In the rows, 128 means zero.
Named moves come first, each a turn or a mirror and shown by rows before and after it. Which of them, in which order, take the first row of each pair that follows to the second? Write the first one first, as in the answered first pair.
Tof:
[132 121 132 106 125 134 129 117 183 154 128 112 141 133 140 137 129 119
 111 102 128  93]  ->  [117 126  91  81 131 125 119 118 131 146 122 135 114 133 166 140 116 130
 141 110 108 118]
[103 129 123 118 149 144 125 166 125  79 104 135 102 128 101 108 104 102
 144 131 123 137]  ->  [111 128 145 130 148 149 129 168 153  84 104 126 117 125  88 107 114  96
 131 127 132 126]
[121 144 139 115 165 122 131 175 124  93  96 129 137 151 101 110 109 153
 156 107 117 159]  ->  [124 141 156 125 167 123 132 176 141  97  95 121 149 148  92 108 115 151
 146 106 127 147]
Bito:
[127 121 113 136 128 113 117  97 113 139 123 131 136 124 146 127 123 121
 142 129 114 120]  ->  [131 127 120 147 132 132 114 126 122 125 106 139 137 128 136 113 127 103
 156 127 127 131]
[115 107 146 149 132 124 135 148 144 150 129 104 101 154  65 111 147 122
  85 108 120 118]  ->  [112 104 142 140 127 109 142 129 136 158 140  97 101 152  73 120 145 133
  76 107 109 113]
[ 83 138  72  74 131 103 102 103 105  98 129 149  99 134 123 125 138 140
 133 162  83 137]  ->  [ 88 146  90  96 139 140  95 151 119  76 102 161  97 142 103 100 146 111
 156 161 106 156]
[149 153 129 139 116 124 126 117 142 130 138 113 141 139 104 120 130 123
 100 120 155 110]  ->  [149 153 130 137 113 121 122 113 141 132 139 114 143 138 106 122 130 124
 101 124 153 111]
rogaf:
[130 142 118 128 138 153 138 133  69 126 119 141  98 137 111 129 113 140
 148 162 138 144]  ->  [150 145 133 145 127 152 145 118  87 139 130 121 115 131  97 128 127 145
 131 179 151 118]
[150 136 160 126 144 179 111 140 201 135  98 118 141 133 101 102 134  94
 106  97 172 143]  ->  [134 116 154  97 133 135 118  76 201 164 137 101 145 122 126 139 122 127
  72  90 137 118]
[ 83 127 122 115 126 122 134  83 158 158 133 105 185 128 140 147  95  98
 116 116  89 123]  ->  [ 73 131 114 116 144 150 116 134 144 127 104 135 165 137 139 125  97  74
 154 111  94 159]
[136 141 109 149 107 154  79 133  51 103 153 120 125 133 155 137 152 151
 169 154 133 154]  ->  [161 146 123 170  99 154  87 126  71 112 164 100 143 128 137 132 164 152
 153 169 151 130]
Sakav:
[145 154 103 165 116 158 135 156 102 120 122 149 122 131 118  97 147 107
 166 163 149 139]  ->  [113 144  83 135 126 144 130 146  83 114 123 165 105 135 141 114 123 115
 171 145 123 155]
[119 105 100 138 155 143  92 169 102 113  91 140 108 134 124 121 108 117
 156 113 132 142]  ->  [139 113 111 158 152 153  97 175 116 114  90 128 121 131 105 111 122 113
 150 127 154 130]
[163 115 136 159 115 118 136 129 149 142 141 104 148 118  69 114 152 123
  83 152 166 103]  ->  [ 89  93  87  89 125  81 120 110  97 133 142 139 106 122 133 152 109 143
 104 107  99 147]
tam:
[153 136 118 134 107 105 130 132  70 157 135 148 101 135 139 122 121 141
 116 191 117 124]  ->  [147 124 133 130 103  94 133 113  88 166 147 136 117 126 139 134 119 145
  90 179 108 109]
[134 130 106 109 128 122 150  90 113 136 127 134 134 120 134 121 117 139
 132 130  88 109]  ->  [127 121 120 109 128 120 147  90 128 138 126 133 140 117 129 126 118 136
 120 115  88 106]
[ 76 101 143 123 140 129 103 143 138 112 120 136 107 151 136 169 115  93
 130 123 102 152]  ->  [ 85 107 132 127 139 133 103 150 121 109 118 141  98 152 135 162 117  92
 144 135 104 157]
[149 143 154 148 125 153 135 150 148 129 119 110 158 127 113 105 139 121
 119 140 152 120]  ->  [152 144 146 148 126 155 132 152 139 127 118 112 150 127 116 104 139 121
 126 148 153 123]
Now pairs of rows:
Between the rows of a pair lie 2 to 3 moves.
[ 99 131 125 117 153 158 101 163 106  97  96 164  96 150 135 115 110 114
 169 107 123 180]  ->  [178 149 160 173 124 162 126 140 145 129 118 114 141 137  83  96 151 117
 135 167 173 117] => rogaf, tam
[131 122  95  98 109  86 140  74 102 159 168 113 126 115 138 149 133 175
  91 154 117 109]  ->  [129 106 156 121 112 113 145  95 174 157 152  99 163 115 108 145 144 152
  61 122 140  93] => rogaf, Tof, Bito
[145 115 144 121 115 106 136  70 145 157 156 103 164 112 122 138 152 138
 110  93 134  97]  ->  [116 125 104 107 144 142 109 144  87 111 111 157 115 134 139 115 137 108
 182  82 128 168] => Sakav, Tof, rogaf
[154 136  59  87 125  80 117 103  66 161 143 148 113 122 171 116 146 161
 154 126 116 129]  ->  [207 157  88 138 120 114 127 135  92 157 132 131 135 123 124  79 179 140
 158 163 169 111] => Sakav, Tof, Bito
[110 127 146 110 158 155 143 200 106  89  78 149 123 160  97 133 116 111
 145  91 136 157]  ->  [ 81 106 128  66 149 105 149 130  95 112 114 135 123 150 133 178  95 149
 110  78  91 141] => rogaf, Sakav
[101  92 124  92 136  89 143  57 143 139 146  89  99 113 151 142 121 154
  93  93  86 131]  ->  [142 136  81 125 146 145 132 142  80  98  98 127  64 129 133  84 138 117
 179 146 124 175] => rogaf, rogaf, Tof
[110 146  97  97 108  75 114  69 111 149 155  93 121 112 162 171 125 168
  80 103  85 104]  ->  [164 171 145 181 121 168 110 182 159 113  95 103 141 126  86  94 170 102
 123 125 171 119] => Tof, rogaf, Sakav
[159 164  79 109  97  98 142  70  58 165 185 136  99 125 135 125 162 175
 133 173 129  81]  ->  [116 137  91  82 100  82 139  52  76 168 189 138 106 126 154 147 143 179
 110 126 100  86] => Tof, Sakav
[147 154  63 108 134 129  88 135  86 150 129 134 120 136 124 134  92 122
 130 132 146 147]  ->  [168 160  80 129 133 143  90 148 104 148 123 128 133 131 105 118 107 113
 127 140 168 137] => Bito, Sakav
[112 110 133 104 110  74 144  46 137 157 168  95 152 104 147 145 128 162
  85 128 114  97]  ->  [ 93 103 127  90 117  74 135  51 131 155 163 105 144 107 159 150 117 163
  93 108 100 110] => Sakav, Tof, tam
[105 129 110 111 121  97 129 132 105 114 129 141 123 137 179 158  85 149
 129 115  85 149]  ->  [107 134 105 118 127 109 128 148 101 107 116 147 119 138 178 153  87 138
 140 114  92 160] => Tof, Bito, Tof
[112 107 148 117 119 100 118  75 161 137 132 111 151 119 132 158 118 137
 101 109 106 108]  ->  [122 119 131 118 117  91 122  63 140 142 142 110 144 117 137 158 120 147
 107 128 107 104] => rogaf, rogaf, Bito
[117 101 127 122  97  92 124  89 139 144 154 103 129 119 143 161 119 140
  78  96 102 115]  ->  [116 122  76 115 111 118 105 140  75 110 126 139  87 133 157 138 111 123
 145 117 102 165] => rogaf, tam, tam
[131 115 171 162 113 140 167 153 180 125 136  74 140 128  70 124 164 127
 131 150 156  92]  ->  [113 103 165 135 108 102 170 106 171 144 163  66 139 120  93 156 150 153
 103 137 128  81] => rogaf, Sakav
[154 155 109 176 134 132 107 150 150 103 116 123 127 114 100 114 136 119
 147 178 148 127]  ->  [155 157  89 165 132 120 109 134 125 108 127 124 117 112 111 121 133 133
 150 189 137 126] => tam, Tof
[163 125 143 149 105  99 145  77 141 160 167  99 143 128 111 133 140 157
  94 164 139  70]  ->  [174 157 105 162 124 143 128 156  85 120 127 139 103 139 111  92 146 128
 173 193 158 121] => Tof, rogaf, Sakav
[132 115 170 140 132 134 138 125 170 130 135 105 157 123 108 123 132 112
 101  99 137 116]  ->  [156 150 102 137 132 139 136 143  83 116 128 132 111 130 125 102 130 119
 164 156 135 144] => Tof, Sakav, Tof
[114 111 140 140 121 131 138  79 160 150 162 122 156  82 115 147 135 136
  98 129 134 130]  ->  [149 132 129 159 116 138 138  92 139 148 158 124 151  83 105 125 149 128
 116 164 156 127] => Tof, Sakav
[109 121 126 103 132 119 131 111 132 124 143 121 123 128 146 148 114 131
 125 104 105 131]  ->  [129 125 150 123 124 128 137 114 163 132 140 110 144 123 126 139 127 121
 110 110 127 114] => Tof, Sakav
[169 139  99 123 108 121 147 106 101 154 180 108 146 143 125 144 126 180
 127 177 134 103]  ->  [167 133 123 126 108 121 151 103 128 160 182  99 162 137 115 146 127 177
 105 165 133  92] => Sakav, Tof
[151 115 151 101  96  92 168  77 181 155 151 117 121 102 149 148 149 155
  81 115 126 100]  ->  [117 109 132  71 107  86 156  81 158 146 145 137 101 106 175 160 132 157
  96  92 103 124] => Tof, tam
[120 144 146 144 154 135 135 162  86  85 115 143  95 109 162 152 124 145
 164 100 112 147]  ->  [161 145 178 167 129 113 157 111 124 116 151  97 134  98 140 158 144 165
 109 125 132  90] => Sakav, rogaf
[123 101 126  93 107 104 128 117 110 145 149 125 130 130 139 158 140 145
 139 135 107 130]  ->  [116  94 146  97 107 106 128 122 137 146 146 119 143 129 128 157 139 139
 124 122 112 123] => tam, Tof
[172 133  98 114 123  99 142  92  67 152 163 112 114 111 142 128 145 164
 147 203 114 119]  ->  [127 104 103  83 128  81 136  72  82 156 166 115 114 110 161 155 124 169
 130 160  88 125] => Tof, Sakav
[125 130 112  96 136 117 120 124 101 136 132 140 120 149 148 126 115 145
 122 130 112 127]  ->  [143 131 142 114 127 118 130 111 134 150 141 118 146 143 129 123 129 143
  97 135 133 102] => rogaf, Tof, rogaf
[106 107 121 112 122 132 130 152 100 114 105 127 132 128 133 158 119 149
 154  86 112 147]  ->  [102 102 128 114 122 134 128 151 111 112 105 124 136 128 128 163 120 145
 144  79 113 142] => Tof, Sakav, Tof
